[[137 128 107 137 129 120 122 124 134 142]
 [119 137 119 122 133 124 124 123 153 120]
 [146 126 121 153 117 124 122 108 146 114]
 [118 130 117 146 140 131 126 124 109 123]
 [148 147 151 139 130 148 133 132 123 135]
 [133 130 148 147 129 127 146 136 120 151]
 [144 127 132 131 146 121 141 122 114 127]
 [131 135 129 122 118 131 147 129 133 136]]
:
[[137 128 107 137 129 120 122 124 134 142]
 [118 130 117 146 140 131 126 124 109 123]
 [119 137 119 122 133 124 124 123 153 120]
 [146 126 121 153 117 124 122 108 146 114]
 [131 135 129 122 118 131 147 129 133 136]
 [144 127 132 131 146 121 141 122 114 127]
 [133 130 148 147 129 127 146 136 120 151]
 [148 147 151 139 130 148 133 132 123 135]]

[[130 136 131 126 150 128 134 123 118 131 124]
 [123 120 128 130 121 131 131 128 134 129 129]
 [130 121 134 127 119 119 126 134 135 119 137]
 [118 112 116 120 123 118 119 124 133 105 129]]
:
[[118 112 116 120 123 118 119 124 133 105 129]
 [123 120 128 130 121 131 131 128 134 129 129]
 [130 136 131 126 150 128 134 123 118 131 124]
 [130 121 134 127 119 119 126 134 135 119 137]]

[[130 147 157 120 145]
 [128 131 131 127 130]]
:
[[128 131 131 127 130]
 [130 147 157 120 145]]

[[112 147 151 138 135 106]
 [134 145 119 121 112 121]
 [108 140 135 112 143 158]]
:
[[134 145 119 121 112 121]
 [108 140 135 112 143 158]
 [112 147 151 138 135 106]]

[[113 125 112 126 125 120 126 114]
 [115 119 111 111 116 106 101 112]
 [129 134 129 124 128 121 127 139]
 [114 111 128 122 124 132 128 126]
 [128 127 125 131 136 146 141 138]
 [126 128 127 131 130 124 121 112]
 [124 117 134 129 122 130 130 130]
 [126 129 126 126 128 125 129 128]
 [140 138 143 140 130 132 128 136]
 [146 149 141 145 137 123 130 133]
 [118 112 114 111 111 114 112 114]
 [148 139 138 136 136 128 138 139]]
:
[[115 119 111 111 116 106 101 112]
 [113 125 112 126 125 120 126 114]
 [118 112 114 111 111 114 112 114]
 [128 127 125 131 136 146 141 138]
 [126 129 126 126 128 125 129 128]
 [126 128 127 131 130 124 121 112]
 [114 111 128 122 124 132 128 126]
 [129 134 129 124 128 121 127 139]
 [124 117 134 129 122 130 130 130]
 [148 139 138 136 136 128 138 139]
 [146 149 141 145 137 123 130 133]
 [140 138 143 140 130 132 128 136]]

[[138 133 142 135]
 [141 115 135 126]
 [123 117 154 149]
 [148 131 113 116]
 [117 110 132 114]
 [104 138 106 138]
 [116 115 139 107]
 [128 112 141 104]
 [113 134 148 110]]
:
[[104 138 106 138]
 [148 131 113 116]
 [117 110 132 114]
 [141 115 135 126]
 [116 115 139 107]
 [128 112 141 104]
 [138 133 142 135]
 [113 134 148 110]
 [123 117 154 149]]

[[138 135 125 127 135 130 126 129 125]
 [118 119 146 114 131 142 139 142 132]
 [120 127 143 153 110 146 145 139 149]
 [127 130 134 148 124 129 133 127 138]]
:
[[138 135 125 127 135 130 126 129 125]
 [127 130 134 148 124 129 133 127 138]
 [120 127 143 153 110 146 145 139 149]
 [118 119 146 114 131 142 139 142 132]]

[[131 114 121 104]
 [154 129 129 139]
 [132 106 134 145]
 [112 132 118 152]
 [114 150 140 142]
 [155 147 115 116]
 [141 130 116 150]
 [149 134 114 151]]
:
[[149 134 114 151]
 [155 147 115 116]
 [141 130 116 150]
 [112 132 118 152]
 [131 114 121 104]
 [154 129 129 139]
 [132 106 134 145]
 [114 150 140 142]]
---
[[112 153 139 147]
 [114 114 107 133]
 [136 124 125 110]
 [136 133 146 120]
 [136 141 148 118]
 [133 143 153 129]
 [114 122 116 140]
 [140 115 141 143]
 [134 119 118 108]
 [115 152 138 149]
 [117 136 128 147]
 [111 151 131 144]]
:
[[133 143 153 129]
 [136 141 148 118]
 [136 133 146 120]
 [140 115 141 143]
 [112 153 139 147]
 [115 152 138 149]
 [111 151 131 144]
 [117 136 128 147]
 [136 124 125 110]
 [134 119 118 108]
 [114 122 116 140]
 [114 114 107 133]]

[[121 144 123 133]
 [127 123 136 126]
 [117 142 126 129]
 [138 116 135 130]
 [131 140 119 140]
 [123 115 130 137]
 [124 152 131 117]]
:
[[127 123 136 126]
 [138 116 135 130]
 [124 152 131 117]
 [123 115 130 137]
 [117 142 126 129]
 [121 144 123 133]
 [131 140 119 140]]

[[137 113 139 143]
 [114 147 106 145]
 [132 100 141 142]
 [111 135 123 122]
 [120 134 126 114]
 [138 125 127 117]
 [148 124 110 149]
 [148 122 104 151]]
:
[[132 100 141 142]
 [137 113 139 143]
 [138 125 127 117]
 [120 134 126 114]
 [111 135 123 122]
 [148 124 110 149]
 [114 147 106 145]
 [148 122 104 151]]

[[146 130 115]
 [127 133 124]
 [104 110 125]
 [133 114 134]
 [131 144 144]
 [140 115 129]
 [148 137 127]]
:
[[131 144 144]
 [133 114 134]
 [140 115 129]
 [148 137 127]
 [104 110 125]
 [127 133 124]
 [146 130 115]]

[[136 146 139 141 130 140 147 143 119 119 129 103 132 120 129]
 [138 132 122 128 133 126 118 142 118 115  98 120 116 143 133]
 [129 138 125 123 132 102 119 139 128 117 103 131 117 122 132]
 [116 128 126 122 127 108 123 125 134 131 125 140 125 120 127]
 [133 135 136 139 127 149 142 131 124 128 141 110 136 122 127]]
:
[[136 146 139 141 130 140 147 143 119 119 129 103 132 120 129]
 [133 135 136 139 127 149 142 131 124 128 141 110 136 122 127]
 [116 128 126 122 127 108 123 125 134 131 125 140 125 120 127]
 [129 138 125 123 132 102 119 139 128 117 103 131 117 122 132]
 [138 132 122 128 133 126 118 142 118 115  98 120 116 143 133]]

[[149 149 105 112 102 105 149 123]
 [106 108 146 111 121 117 104 152]
 [137 130 108 145 153 154 143 105]
 [130 121 104 152 151 147 137 106]
 [144 151 147 104 106 105 136 150]
 [146 156 141 109 103 103 135 149]
 [106 112 153 104 120 117 104 155]
 [104 108 152 107 117 121 108 146]
 [106 108 151 108 112 111 106 151]
 [154 133 148 111 108 105 130 148]]
:
[[106 112 153 104 120 117 104 155]
 [104 108 152 107 117 121 108 146]
 [106 108 151 108 112 111 106 151]
 [154 133 148 111 108 105 130 148]
 [144 151 147 104 106 105 136 150]
 [106 108 146 111 121 117 104 152]
 [146 156 141 109 103 103 135 149]
 [137 130 108 145 153 154 143 105]
 [149 149 105 112 102 105 149 123]
 [130 121 104 152 151 147 137 106]]
---
[[138 156 119]
 [124 131 136]
 [131 102 126]]
:
[138 131 126]

[[107 156 100 101]
 [156 104 100 102]]
:
[107 104]

[[146 109 115]
 [156 107 149]
 [149 103 111]
 [104 153 131]
 [147 113 149]]
:
[146 107 111]

[[148 109 150 149]
 [109 146 135 149]
 [125 111 148 147]
 [148 117 111 104]
 [113 128 147 150]]
:
[148 146 148 104]

[[104 149 149 150]
 [108 152 146 150]
 [138 126 106 109]]
:
[104 152 106]

[[151 115 135 136]
 [131 130 150 137]
 [128 127 147 125]
 [123 126 127 128]]
:
[151 130 147 128]

[[126 147]
 [121 153]
 [126 152]
 [115  99]]
:
[126 153]
---
[[113 111]
 [144 155]
 [141 152]
 [131 140]
 [131 145]
 [150 156]
 [144 155]
 [149 140]
 [140 133]
 [116 117]]
:
[[116 140 149 144 150 131 131 141 144 113]
 [117 133 140 155 156 145 140 152 155 111]]

[[126 111]
 [103 149]
 [151 113]
 [139 107]
 [141 108]
 [109 155]]
:
[[109 141 139 151 103 126]
 [155 108 107 113 149 111]]

[[114 116 119 121 126 125 117 112 107 107 113 118 122]
 [145 140 134 124 117 115 111 118 123 123 124 122 114]
 [144 146 142 139 136 135 138 142 146 149 144 142 135]]
:
[[144 145 114]
 [146 140 116]
 [142 134 119]
 [139 124 121]
 [136 117 126]
 [135 115 125]
 [138 111 117]
 [142 118 112]
 [146 123 107]
 [149 123 107]
 [144 124 113]
 [142 122 118]
 [135 114 122]]

[[126 127 131 122 153]
 [142 148 115 129 116]
 [129 103 129 106 126]
 [127 123 131 111 158]
 [ 98 134 153 137 123]
 [124 128 113 113 115]
 [114 140 122 125 141]]
:
[[114 124  98 127 129 142 126]
 [140 128 134 123 103 148 127]
 [122 113 153 131 129 115 131]
 [125 113 137 111 106 129 122]
 [141 115 123 158 126 116 153]]

[[120 104 102 111 132 120 137 120 138 121 121 147 112]
 [142 136 142 150 138 137 124 112 112 115 117 150 130]
 [117 149 150 121 140 124 130 112 148 143 112 148 105]
 [111 103 109 129 147 127 127 105 122 145 131 135 120]
 [122 126 103 145 149 111 107 128 121 140 155 102 104]]
:
[[122 111 117 142 120]
 [126 103 149 136 104]
 [103 109 150 142 102]
 [145 129 121 150 111]
 [149 147 140 138 132]
 [111 127 124 137 120]
 [107 127 130 124 137]
 [128 105 112 112 120]
 [121 122 148 112 138]
 [140 145 143 115 121]
 [155 131 112 117 121]
 [102 135 148 150 147]
 [104 120 105 130 112]]

[[100 136 131 137 128 134 141 125 129 129 135 124 128 127 132 129]
 [133 126 127 129 127 128 125 120 130 130 134 113 137 127 120 130]
 [117 127 143 120 131 128 123 113 126 132 124 130 129 127 127 125]
 [129 127 124 132 126 123 124 136 128 125 129 126 130 125 126 130]
 [107 127 126 131 128 129 137 136 132 134 135 128 129 126 133 128]]
:
[[107 129 117 133 100]
 [127 127 127 126 136]
 [126 124 143 127 131]
 [131 132 120 129 137]
 [128 126 131 127 128]
 [129 123 128 128 134]
 [137 124 123 125 141]
 [136 136 113 120 125]
 [132 128 126 130 129]
 [134 125 132 130 129]
 [135 129 124 134 135]
 [128 126 130 113 124]
 [129 130 129 137 128]
 [126 125 127 127 127]
 [133 126 127 120 132]
 [128 130 125 130 129]]
